In the data rows, 128 means zero.
In each game, the first row plays the second. By how much does the first row win? 15 means about a draw, 30 a big win and 0 a big loss. Wins can go round in a circle. Each row has two weighted sums of its numbers, A and B, taken from their middle values. A row wins by its A times the other's B, less its B times the other's A.
[149 134  91 127  93 122  89  88  97 107  85  95  93  87  99  94]
[114 145 160 129 105 124 148 133 167 134 134 157 149 125 163 144] ~ 10
[ 91 119 107 111 142  99 107 146 102 112 138  96 110 155 103 100]
[119 156 110 104 143 149  91 140 136  95 152 134  91 142 138  95] ~ 13
[174 105  80 167  92 152  85  81 113  94  85 122  86  81 117  91]
[103 150 110 103 142 147  89 150 127  98 139 138  99 143 126 100] ~ 14
[108 151 111 103 149 140  89 140 128  99 139 131  95 140 135  90]
[177  31 101 193  77 124 183  89 121 191  78 123 191  78 144 187] ~ 10
[182 152 103 159  86 106 144  87 109 149  87 106 148  83 108 146]
[ 94 156 128  86 167 124  84 162 144  88 161 123  84 157 127  85] ~ 19
[111 134 148  82 167 109  92 169 109  88 175 114  89 164 108  89]
[118 120 114 150 123 161 121 109 123 158 110 124 126 117 129 123] ~ 23
[134 126  98 148  98 138  81 102 120 108  91 117  89  91 115  90]
[126 163 100 155 101 149 143  98 119 147  95 126 144  94 134 141] ~ 16
[157  76 140 169  87 122 174 104 136 173 100 140 175  94 139 181]
[111 173 112  94 127 105  98 141 131  94 141 111  97 153 110  93] ~ 16
[ 65 135 133  73 176 108  82 166 123  86 166 110  81 173 131 106]
[143  91 170 138 128 158 168 145 167 142 146 171 151 144 171 153] ~ 17
[140 121  96 145 105 144 126  96 117 155  95 112 135  99 126 134]
[126  78 169 172 156 158 148 156 165 148 163 162 152 154 179 150] ~ 18
[122 177  90 135  96 117 102 102 116 128  97 103 120  94 102 105]
[147 110 200 159 101 120 178 150 172 172 152 163 181 170 161 178] ~ 9
[127 133 104 131 127 150 112 116 105 130 117 114 115 109 129 126]
[147 142  89 130  94 120  93  82  93 102  83  91  93  85 115  89] ~ 12
[108 125 145 108 166 108 114 162 122 107 160 115 134 165 121 105]
[112 135 146  82 165 107  91 167 121  84 162 109  89 162 107  92] ~ 21
[129 115 115 113 144 126 136 157 102 114 142 118 109 144 108 124]
[108 151 111 125 144 143  89 141 124  97 142 133  97 144 128  89] ~ 14
[120 157  95 143  96 114 103 104 115 128  95 101 126  94 103 108]
[116 108 160 147 166 164 146 132 135 137 141 156 131 140 165 160] ~ 8
[111 161 115  95 156 118  92 152 121 102 150 135  97 157 115  91]
[133 131 177 102 169 141 164 176 167 156 168 167 166 172 168 165] ~ 15
[121 148  89 165 107 129 106  93 135 146  92 116 144  88 117 122]
[111 111 165 149 155 159 131 155 162 138 150 162 152 153 160 144] ~ 4
[ 94 111 123 130 157 136 105 146 136 121 146 126 112 148 133 115]
[109 131 150  84 170 108  93 164 107  88 163 113  89 168 115  87] ~ 14
[163 144  92 172  86 147 121  84 142 153  84 135 153  83 133 144]
[ 96 145 155  84 165 126  99 162 145  90 163 139  94 165 138  93] ~ 17
[137   7 171 177 122 147 186 107 159 189 119 160 189 118 164 201]
[ 90  89 175  96 181 135 106 173 158  97 172 170 107 176 152 110] ~ 13
[133 116 150 108 124 144 156 138 145 121 138 161 124 140 141 138]
[160 167 102  96 103 104 118 110 106 106 101  96 116 103  96 119] ~ 9
[184  26 107 197  78 145 183  78 132 185  79 126 191  78 127 186]
[120  99 120 150 139 155 125 114 121 173 112 120 148 121 132 147] ~ 11
[132  98 153 175 128 159 172 105 148 192 108 153 177 106 160 176]
[ 96 124 106 116 137 106 121 135 106 114 131  93 132 140 106 111] ~ 18
[133 129 185 103 165 144 169 173 163 161 175 171 165 171 164 164]
[150 130  74 148  96 146  88  91 102  87  83 121  82  88 114  82] ~ 15
[156 148  86 146  91 100 141  84  98 150  89  91 142  86 104 137]
[162 155  93  99 100 104 117 103  93 117 101  98 116 103 107 108] ~ 24
[126 159 128  98 154 111  93 157 119  98 154 109  95 151 113  96]
[138  83 168 142 167 144 165 166 160 152 160 148 156 166 148 156] ~ 16
[161 128 149 168  89  84 183  92 132 179  97 121 182  93 122 184]
[112 146 179  86 175 160 115 182 173 116 175 178 117 177 173 121] ~ 10
[ 99 106 122 150 163 155 101 145 136 136 140 130 119 144 134 117]
[171 157 182 111 171 173 161 177 166 104 174 169 143 171 173 132] ~ 17
[129 161 152  90 134 107 157 162 124 104 156 122 123 150 123 124]
[129 148 129 111 105 144 110 112 156 102 114 149 112 111 134 117] ~ 15
[183  30 101 190  78 123 182  79 132 187  79 119 192  77 123 201]
[161 137  76 154  91 121  84 100 109  91  82 101  94  90 100  91] ~ 17
[116 150  91 152  92 133 113  89 133 138  94 115 133  91 114 118]
[115 139 129 103 153 107 124 153 106 120 155 105 129 153 124 111] ~ 19
[129 141  90 132 114 140 132 105  98 157 104  92 129 110  96 155]
[ 63 144 101 106 163 126  87 167 146 104 149 106  94 158 118  95] ~ 13
[190 129  81 189  81 151 120  74 120 163  79 110 150  76 127 144]
[125  98 144 121 154 154 145 134 117 140 145 147 129 142 147 154] ~ 13
[170 157  86 168  84 114 151  88 102 154  90 101 146  82 108 159]
[ 72  89 175  98 172 148 106 174 146  94 174 157 107 172 150 106] ~ 11
[118 118  89 153  91 134 141  88 121 155  90 112 148  87 127 154]
[135 163 177  93 161 145 138 170 158 125 165 163 130 171 163 124] ~ 15
[125 123 139 138 150 172 145 131 123 127 132 143 124 143 143 131]
[130 136  86  96 124 126  85 106  98  95 117 101  83 102 100 103] ~ 1
[144 113 180 159  99 139 175 134 164 175 143 165 181 151 163 173]
[125  78 163 169 122 149 181 102 146 179 108 154 184 106 153 177] ~ 19
[ 80 100 174  93 171 159 108 172 157 108 169 168 114 179 187 112]
[122 153  94 136  96 118 108  96 134 134  96 101 119 100 102 108] ~ 14
[158 131 176 161 100 115 178 145 169 172 154 170 177 153 167 181]
[ 91 160 142  83 166 130  87 160 141  90 160 136  87 168 139  85] ~ 16
[ 78 156 163  73 173 115  90 167 133  83 166 129  85 168 134  84]
[159 150 107 106 101 122 132 115 106 112 111 119 120 109 120 119] ~ 15
[119 143  89  88 146 117  83 114  87  88 124  93  94 119  96  88]
[123 153  89 133  97 119 108  97 144 131  93 115 118 121 102 109] ~ 21
[156 128 116 128  97 110 155 105 120 142 109 122 153 100 110 146]
[131 132 163 124 151 126 155 163 154 142 183 151 151 157 156 148] ~ 10
[127  88 139 135 147 154 144 133 119 144 127 150 136 135 146 155]
[111 160 120  99 154 111  95 157 118  98 149 111 100 155 130 103] ~ 15
[145 166 104  89 130 128 106 140 104  97 127 102 107 128 113  94]
[ 90 125 146  79 167  99 106 168  92  90 178  90  91 168  87  91] ~ 28
[142 106 157 166  90 100 177 102 146 172 106 143 187 100 132 177]
[130 128 101 129 121 147 119 104 108 138 102 121 115 106 131 136] ~ 7
[129 109 159 160  89  99 174 100 145 173 105 139 178 100 134 196]
[143 140  89  82 161 131  86 141  88  80 135 113  96 140 103  79] ~ 14
[123 117 141 141 151 160 139 129 126 129 133 147 122 136 143 132]
[110 157 115 108 154 113  96 157 120  96 154 112 101 156 111  95] ~ 15
[ 95 147 160  98 163 165  97 160 154 101 161 157  93 163 157 100]
[175  30 116 187  78 126 187  78 125 189  84 135 188  79 127 189] ~ 18
[116 129 118 162 122 148 118 112 124 136 109 123 135 114 130 133]
[157 146 147 100 127  98 170 140 107 112 149 115 125 143 118 153] ~ 13
[123 130 171 121 136 105 162 159 149 156 169 144 169 156 141 163]
[ 81 149 168  84 174 144  89 166 156  86 166 158  91 168 157  88] ~ 16
[117 111 163 152 151 155 145 149 161 145 158 159 163 154 160 146]
[122 129 104 140 121 176 121 108 113 149 103 126 116 107 124 130] ~ 6
[ 82 140 151  85 169 122  91 168 132  86 166 126  96 165 124  90]
[152 127  77 154  94 157  79  84 103  89  85 111  84  90 116  94] ~ 18
[ 73 155 160  75 167 117  87 168 136  80 172 138  94 172 151  89]
[141 127 180 139 159 136 169 162 163 170 163 159 180 162 155 169] ~ 11
[174  28 102 194  85 127 185  81 121 190  80 123 186  85 127 187]
[112 175 106 104 161 105  82 158 108  85 160 103  85 157 103  85] ~ 17
[ 90 135  89  88 153 108  81 149 138  88 146  99  84 145 107  87]
[105 128 151  93 124  93 163 151 134 123 155 129 150 147 124 146] ~ 12
[127 127  90 110 105 122 113  93 132 117  94 131 111  95 109 122]
[113 159 123 104 162 113  95 159 121 101 149 112 101 153 110  93] ~ 14
[ 59 179 174  79 171 151 117 175 163 101 172 165 100 171 158  97]
[106 158 156  96 163 149  95 157 156 115 157 162  94 161 150 105] ~ 15
[121 117 149 138 156 165 143 129 122 127 134 146 120 142 159 133]
[122 127 106 129 126 154 114 104 111 141 100 117 115 106 120 127] ~ 5
[ 73 104  91  77 173  74  76 177  75  79 169  73  73 174  76  75]
[129 122 153 143 158 130 158 145 128 150 145 132 154 146 138 152] ~ 16
[124 136  91 110 103 126 102  95  96 113  93  98 112  97 115 118]
[155 164  88 138  89 111 108  86 122 117  91 101 113  88 116 111] ~ 6
[152 132 166 115 146  96 182 158 145 164 161 149 180 168 134 171]
[139 107 147  81 141  76 161 157  81 106 154  82 118 154  86 134] ~ 14
[141 121 133  77 154  72 160 160  76 115 164  81 109 158  73 118]
[147 152 117 157  88 156 164  94 145 174  95 164 163  88 144 162] ~ 16
[154 125 114 118 101 112 167 108 111 132 116 118 142 106 112 149]
[115 159 162  96 161 135 111 161 151  97 158 172 102 158 156  96] ~ 12
[155 101 102 159 105 104 164 100 112 169  97 102 172  99 110 172]
[131 109 152  85 139  74 165 159  95 114 159  90 125 158  91 136] ~ 15
[134 114 153 108 120 148 153 129 141 122 148 155 155 132 150 144]
[ 81 120 172  86 174 142 123 173 146 102 173 153 109 175 143 114] ~ 20
[145 137  86 128  92 115  87  84  93 101  90 103  89  85  99  96]
[124 123 125  94 158 112 115 160 102 107 154 114 103 154 110 106] ~ 16
[127 128 101 150 127 150 113 105 105 137 102 111 123 107 119 120]
[114 126 187  88 170 146 113 172 162  97 175 169 110 170 164 114] ~ 15
[160 125  77 171  87 150  78  81 112  96  78 122  82  78 118  85]
[133 121  91 110 119 134 141 108  98 114 102 114 100 113  99 104] ~ 12
[136 141 165 114 134  94 164 161 145 155 159 139 162 162 137 159]
[134 102 144 141 155 127 160 140 130 165 150 143 152 149 132 154] ~ 13
[189  55 120 186  79 132 183  79 133 185  83 135 188  84 151 184]
[105 143 145  97 163 123 110 169 136 115 158 117 106 160 114 110] ~ 13
[ 91 117 108 114 142 101 108 143 103 113 147 100 105 144 103 107]
[132  60 160 175  92 151 172 101 162 182  96 167 182  94 161 179] ~ 15
[132 118  80 152  96 146  85  88 129  93  86 114  90  88 117  88]
[112 129 144  81 171 107  92 162 131  89 166 110  85 167 120  85] ~ 17
[165 116  71 163  86 142  92  78 104  88  84 116  88  77 108  83]
[141 149  97  95 134 129 105 138 107  97 127 101  92 129 117 100] ~ 19
[ 95 118 154  79 173  72 100 171  82  84 182  80  85 169  90  88]
[130 116 156 139 152 163 140 131 141 136 141 148 131 144 154 144] ~ 25
[165 159  90 164  87 108 142  90 103 154  83 108 146  84 115 149]
[154 134  75 147 100 139  82  85 107  86  88 121  84  88 107  88] ~ 15
[125  76 121 161 147 159 136 107 129 161 107 144 154 114 142 153]
[ 98 132 154 122 159 145 119 151 154 121 152 149 114 156 145 114] ~ 16
[130 127 102 134 117 149 122 101 117 139 102 116 121 102 122 127]
[119 143 156  92 155 105 147 174 130 112 160 125 143 170 128 129] ~ 13
[142  46 165 176  96 155 176  96 168 184 104 176 187 100 164 186]
[119 139 156 125 117 111 133 144 162 121 148 159 135 143 147 128] ~ 27
[103 158 114  98 143 140  89 148 128 106 141 135  92 140 131  93]
[124 134  91 155  88 133 108  97 133 147  87 112 138  99 115 114] ~ 14
[167 136 180 175  85 113 182 120 165 190 140 165 184 141 164 194]
[109 131 141  87 168 107  91 165 123  89 169 114  93 164 108  98] ~ 9
[103 121 152  98 166 135 100 159 136  97 166 143 100 166 137 112]
[129 159  92 150 102 135 128  92 119 142  92 115 115  96 117 107] ~ 14
[122 137  90  83 144 118  85 115  84  85 106  95  81 115  92  85]
[108  87 140  91 172  73 124 173  74  93 168  87 102 167  79 104] ~ 18
[116 130 136  81 166 106  92 169 107  86 164 118  92 172 108  89]
[129 136 166 117 137  90 166 160 144 147 158 140 166 162 135 161] ~ 14
